Each row is where one point has got to under a steady rotation. How many ticks took it there?
The counts run from 0 to 455.
[171  99 128 134 120 145 120  79 159 118 153 109 180 141 148 146 131  84
 139 151 147 160 179 105 131  89  94 139 135  79 138 121  99 169 124 149
 162 155 108  97 134 115 115 159 179  92 161 142 166 168  96 143  93 132
 118 159 129  82  87  89  97 153  99 118  97 132 137  98 105 146 113 109
  76 105 137]
321
[135 143 170  77 153 132 167 151 130 141 128 139 123 140 110 116 154  79
  87 156 140 168  83  71  91 110 136 145  85 110 130  91 129 143 165 130
 139 177 105 124 107  80 126 116 105  89  96 154 182 137 108  93 135 115
  98 151 115 164 151 139 152 144 102  94 132 108 147 144 131 178 108 118
 129  69 117]
245
[134 121 123 127 102 111 115  86 132 106 157  94 149 136 111 133  96 108
 174 111 157 111 149 140 149  86  88  94 130 112 174 161 116  94 132 117
 174 147 115 144 178 141 106 148 147 160 181 132 115 135 110 121 113 129
 158 127 157  46  92 103 136 107 163 176 124 159 158 112 108  87 179 100
 104 139 186]
404
[ 89 117 115 105 162  72 160  99 124 108  82 104 125 115 146 152 160 114
 102  90 152 105 145 115 112 110 150 152 154 142 141 122 145  84 150 122
  84  90 139  90 126 156  72 121 127 180 123 128 153 133 154 139 126 142
 191 124  94 164 108 101 126  86 133 113 162 128 124 146 119 118 161 141
 102 107 120]
29
[140  93 113 101 120 163 120 189 112 134  71 147 102 151 162 140 106 105
 104 148 120 134  97  84 111 158 141 126 102 164 142 121  97  82 136  86
 111 139 107 159 134 110 158 122 113 187  97  90 115  92 118  71 142 128
 138  88 142 163 178 160 135 125 140  99 130 150 144 132 111  88 137 100
 133 129 118]
318
[140  71  84 100 136 155 162 158 140 123 114 138 116 144 140 103 132 106
 153 160 167 183  82  76  77 134 142 167 127  84  97  90 128 120 124 117
 133 178 116 178 130 130 152 123 128 106  68 117  73 117  89  92 141 184
 127 149 101 120 112 112 111  82 137 115 131 132  86 120  99 133 168 123
 101 140 117]
300
[141 150 141 134 117  97 113 133 142 200 114 135 130  71 100 121 138 193
 106 116 140 105 174 167 131 165 137 146 150 159 132 135  97 179 144 155
 134  80 159  76  65 133 112 150 135 107 126 142 115 147 152 120 122  96
 111 102 130 136 121  88 122 172 106 116 114 124 148 157 125 100 131 185
 145 157 123]
452
[145 156 137 193 150 148 117  96 126 112 186 130 158 143 124 132 122 144
 179 141 100 125 156 161 159 112  98 150 145 117 108  98 134 162 106 163
 101  93 144  72 115 118 124 113 163 100 154 172 152 164 121 177 108 118
  89 152 129 108 102 141 107 152 123 113 109 117 120 114 164 185  74 142
 141 119 109]
165
[111 104 115 153 109 100 127 142 124 108 171 111 118 134 125 118  88 110
 187 139 171 134 126 150 134 102 113 118 150  94  91 145 139 100 101 127
 166 148 120 161 166 160 137 101 157 113 149  97  60 108 109 129 125 164
 149 148 132  94  92  95 128  72 146 159 117 156  92 108 109  85 163 129
 128 177 160]
5
[124 100 117 103 144 105 152  86  90 153 111 107 148 108 143 122 195 143
  52  67  98 103 170  76 137 115 158 155 135 140 139 129 147 116 134 116
 103  91 155  97 104  97  97 145 103 137 101 123 181 143 140 163 113  99
 157  88 143 185 149 106 139 157  98  83  99 127 184 129 129 102 104 143
 124  85 116]
390
[150 134 145 135 133 125 145 109 139 175 142 128 110  72  52 110 138 154
 133 134 107 104 109 199 135 158  91 137 123 158 152 125 112 183 193 148
 157 105 113 106 128 111 134 129 113 108 161 158 142 131 176 146 113  95
 100 120 147 111 106 122 101 162 121 124 120 103 145 108 125 106 104 177
 120 137 142]
258
[141  66  74 157 135 181  78 148 152 102 159 137 112 151 136 151  80 134
 182 151  96 129  99 168 138 145  96 104 134 145 134 152 115 117 106  99
 134 118 145 131 184 145 163 132 130 139 130  90  86 117 138 149 129 148
 120 123 153  78 131 170  99 113 168 146 164 111  96  89 140 108 113 107
 116 153 115]
37
[139 157 155 138 113 113 121 119 122 191 191 141 110 150 114 163 127 105
 173 131 125 103 126 169 159 149  92 120  98 143 107 122  87 170 203 172
  97  93 116  59 127 110 124 106 169 171 153 166 184 148 122 111 129  92
 155 133 124 127 115 148 135 127 153 112  97 143 148 126 138 132 131 169
 116 123 146]
247
[ 58 108 109 154 145 144 139 124 119  94 110 127 125 170 180 143 125  75
 182  92 148 168 121  89 130  91 126 132 112 114 116 129 143 101 127 131
 128 105 114 114 194 140 145  86 149 165 106  97 114 139 104 112 163 168
 164 137  89 159 154  92 117  75 154 121 113 158 160 124 135  84 142 117
 140 129 111]
217
[103 147 136 142 131  77 137  99 119  69 143 106 143 138 139 115 128 120
 119 100 143 118 154 106 150  65 127  88 139  91 151 152 177  57  74  94
 131 153 140 163 148 152  92 131 108 117 131  92 133 109 136 169 141 137
 159 125 125 123 143  95 173  85 144 174 139 121 149 152 141 134 133  72
 125 114 176]
11
[110  79  98 158 174 123 168  94 120 133 161 120 145 108  78  57 157  97
 148 128 144 110 139 121 122 104 147 176  88 101 135 128 123 113 144 112
 118 101 141 117 116 109 129  91 145  83 111 162 129 151 119 124 141 146
 128 120 117 164  75  46 113 108 117  98  94 109 157 117 156 130 159 162
 132 112 105]
184
[135 132 123 158 123  75 104  77 105 113 174 112 170 133 130 133 144 171
 117  84  93  93 178 144 164  68 120  80 163 127 157 170 162  80  71 117
 130 119 153 125 127 145  98 164 137 114 160 126 149 127 142 193 119 113
 141 123 145  98 124 100 157 123 120 163 134 121 139 126 141 122 122 106
 111 130 173]
10
[137 119 111 156 132  99  79  96 145 152 140  98 139 104 143 149 136 175
 133 105 110 104 169 160 151 137 130 125 158 144 140 147  69 154 139 158
 124  80 172  58 117 166  90 168 176 138 149 120 129 167 139 147 101 135
 145 102 127 102 102 115 106 124 119 146 115 112 129 123 135 105 138 167
 106 140 138]
303
[151 109 110 112 139 164  85 160 169 128  85 143 120 137 169 160 118 139
 121 172  95 144 129 122 116 187 121 139 143 163 124 119  94 180 135 134
 124 118 164  79 135 155 141 171 128 143 130  75 117 119 158 149 121 121
 108 128 123 127 162 175  82 170  97 105 156 110 105 124 118 129  85 145
 122 111  93]
419
[152 132 105 145 112  92 115 131 144 205 182 125 121 118  89 120 153 146
 138 124 115  99 140 164 148 152 108 135 117 146 126 132  69 159 177 162
 121  98 147  74  99 141 106 137 163 145 107 172 134 139  99 102 126 122
 123  91 151 125 104 106 150 125 136 149  78 135 144 118 142 110 153 182
 130 153 167]
3
[134 106 113 176 130 170 110 117 159  88 153 142 156 110 122 120 113 175
 158 128 130 156 114 166 101 118 147 150 160 111 118 102 128 165  53 113
 137 140 177 166 126 141 130 145 127  45 111 146  76 138 137 144 109 141
  70 165 117  94 117 136 124 133 123 152 134  97  55 128 144 142 114 120
 149 141 121]
282
[111 133 121 135 113 117 115 133 144  76 142 123 130 178 170 199 116 148
 126 114 113 144 125 116 136 124 113 100 168 119  87 114 190 130  57 124
 137 140 152 152 153 165 132 144 117 121 125  74 112 106 129 189 128 149
 153 177 129 117 145 170 141 111 137 175 170 119  71 133 132 144 103 117
 121 123 143]
293
[147 116 118 135 121 155 141 129 122 203 182 123 106 109  87 124 156 158
 122 107  61 145  66 133 119 175 121 119 126 146 122  93 144 180 159 127
 135 132 120 137 139  90 132 126  72 109  99 149 138 128 140 138 139  82
 102 123 172 122 138 161 165 159 149 115 102  92 138 105 126 114  93 155
 110 134 142]
14
[ 78 103 128 130 117 116 133 147  76  98  90 141 123 163 182 109 123  88
 127 118 158 111 166 103 138 126 130 153 126 127 100 131 162  63  94 117
 101 114 133 133 122 128 163  72 159 145 113  94 110 102 132 116 144 153
 151 110 122 187 154 101 106 102 133 109 102 156 126 153 137  64 149 136
 169 156  91]
367
[111 186 142 167 109 142 132 136 148 101 150 153 148 110 123 125 102 187
 152 134 127 157  99 208 110 132 154 109 154 131  94 114 130 176 105 121
 148 138 127 167 104 128 136 123 105  66 132 142  88 133 146 128 125 116
  77 174 123 106 144 158 137 160 145 159 161 115  57 134 142 153 112 123
 166 158 151]
82
[128  91 136 103 119  89 150 142 130 135  95 121  93 129 131  97 137  58
 115 164 182 106 156  94 143 104  77 152 109 100 104 143 148  73 152 138
 130 129 101 122 113 117 129  92 160 157 144  95 130 102 122 115 140 151
 188 117 126 164 103  67 105  90 108 119 108 145 157 129 103 105 147 151
 131 148 102]
173
[122 101 122  88 120 113 149 121 141  72 105 106 108 110 108 115 112 102
 170 130 159 153 103 110 123  86 111 109 126  93 154 145 156  77 137  96
 157 167  90 170 185 146 138 115 105 137 144  85 116 115 147 110 153 157
 155 147 127  89 114 123 112  82 161 141 146 142 122 111  89 102 175  97
  84 137 148]
405
[160 116 102 144 136 153 105 165 176 123 170 118 108 144  94 122  71 135
 187 186  92 125  64 164 124 147 122 102  74 135 141 125  83 144 140 108
 136 141 127 139 158 151 149 141 126 131 145 121 106 116 137 115 135 127
 110 125 130  71 116 180 124 118 163 160 166 109  87 110 143 189 112 106
 122 147 141]
331
[132 106 129 163 149 181 118 134 188  83 155 149 164 126  97 119  93 121
 179 167 152 169  81 149 103 106 129 134  93 101 134 120  91 177 126 108
 161 153 129 136 159 119 144 128 141  58 141 144 114 142 123 120 127 142
  63 181 112  89 113 130 113 141 142 144 149 100 114 109 162 192 109 104
 113 107 128]
332
[130 116 125  87 133 156 162 170 138 147  95 137 101 109 113  92 115 100
 131 157 177 160  82 117  74 155 139 155  69 126 144 106  80 152 208 116
 144 160 102 150 113 105 152 112 104 114  92 156 123 139 102  40 131 135
 106 145 105 150 122 114 121 147 111  98 112 158 124 141 132 134 159 135
 131 115 105]
151
[143  80 113 122 136 129 137 138 142 177  90 125 115  62  97  83 159 214
  84 111  98  99 151 139 116 180 156 155 176 147 133 136 113 151 126 125
 133  89 177 109  72 122 124 140 109 111 124 120 116 125 168 156 121 118
  97 107 130 130 122 121  98 166  99 116 149  99 112 122 129 107 121 172
 123 145  85]
8
[117 119 118 115 140 154 180 131  96 179 124 135  98 106 137 127 175 121
 125 113 130 177  79  72  80 147 140 163 139 112 111  82 130 170 176 131
 133 157  94 135 141  77 141  99 112 127  57 159 149 151  96  99 133 131
 125 164 131 153 100 122 128 131 134  75  98 128 124 117 107 122 143 157
 108 107 119]
395
[127 108 117 132 156 169  94 213 162 147 102 161 104 161 146 137  84 123
 141 169 104 134  94 132 125 192 119 157  81 163  99 114 100 159 166 136
 132 109 162 115 135 127 165 140 128 129 109  95 118 121 147 114 170 151
 112 119 111 156 147 158 111 152 124  96 144 117 126 124 139 130  68 164
 155 133  86]
69
[186 112 103 108  93 162 116 149 148 154 137 119 109  97 112 144 114 168
 123 160 112 153 100 137 123 164 108 122 180 124 116 104 118 171 137 137
 180 163 101 144 142 130 139 173 136 119 152 122 109 122 113 154 100 130
 111 149 159  66  95 142 102 161 119 134 144 115  79  87  86 119 118 152
  71 142 150]
26
[147 102 136 119 125  98 123  89  95  98  93 127 176 145 164 124 150 101
  96 116 179 138 201  85 123  89 140 138 152  99 163 147 114  82 105 122
 111 166  92 129 120 118  99 136 149 142 133 133 144 156  75 120  80 131
 153 118 127 109 104  88 120 130 104 133 104 149 139 140 131 121 157  85
  80 115 133]
222
